500 stands for zero in the data rows.
Some points, one per row:
array([576, 411, 533, 402, 427, 421, 667, 664])
array([528, 588, 554, 639, 601, 610, 499, 464])
array([407, 310, 430, 537, 428, 434, 469, 348])
array([575, 408, 584, 578, 410, 383, 517, 516])
array([442, 347, 464, 508, 405, 410, 448, 492])
array([511, 557, 528, 539, 383, 473, 560, 536])
array([621, 491, 665, 463, 597, 380, 410, 597])
array([556, 576, 548, 517, 392, 619, 608, 467])
array([413, 463, 433, 598, 398, 423, 402, 386])
array([496, 552, 463, 495, 627, 436, 478, 533])
array([518, 641, 618, 569, 405, 602, 585, 469])
array([288, 570, 365, 578, 605, 434, 543, 317])
array([599, 489, 549, 519, 635, 523, 574, 589])
array([448, 605, 456, 414, 472, 579, 480, 548])
array([463, 568, 376, 486, 538, 574, 572, 543])
array([422, 505, 531, 540, 386, 485, 515, 599])
Here are 12 more points, each followed by its number:
array([613, 651, 570, 704, 589, 477, 513, 436]) 0
array([541, 527, 415, 534, 396, 514, 478, 553]) 1
array([579, 462, 568, 555, 419, 378, 585, 639]) 2
array([601, 609, 619, 526, 600, 547, 440, 574]) 3
array([463, 499, 597, 520, 488, 574, 375, 599]) 4
array([449, 601, 672, 614, 441, 574, 616, 567]) 5
array([361, 475, 362, 424, 582, 454, 362, 379]) 6
array([555, 573, 415, 601, 623, 491, 340, 358]) 7
array([516, 633, 552, 654, 596, 581, 570, 362]) 8
array([336, 348, 428, 319, 617, 451, 423, 548]) 9
array([490, 485, 369, 593, 430, 517, 645, 512]) 10
array([540, 280, 454, 306, 491, 439, 472, 582]) 11
Which two of these numbered points are nearest to each point below by angle, seen from the average point of the first points? Their numbers follow each, nearest first.
array([495, 412, 589, 433, 624, 401, 376, 513]) > 9 11
array([603, 582, 396, 488, 404, 504, 544, 483]) > 1 10
array([665, 491, 700, 515, 384, 475, 634, 701]) > 2 5
array([623, 556, 690, 569, 648, 437, 566, 681]) > 3 2
array([318, 401, 575, 346, 409, 434, 361, 405]) > 9 6
array([653, 439, 436, 502, 391, 540, 604, 570]) > 1 10
array([651, 584, 523, 572, 587, 630, 601, 646]) > 3 0
array([634, 606, 464, 505, 484, 528, 524, 465]) > 0 3
array([513, 479, 554, 372, 594, 464, 388, 544]) > 9 11
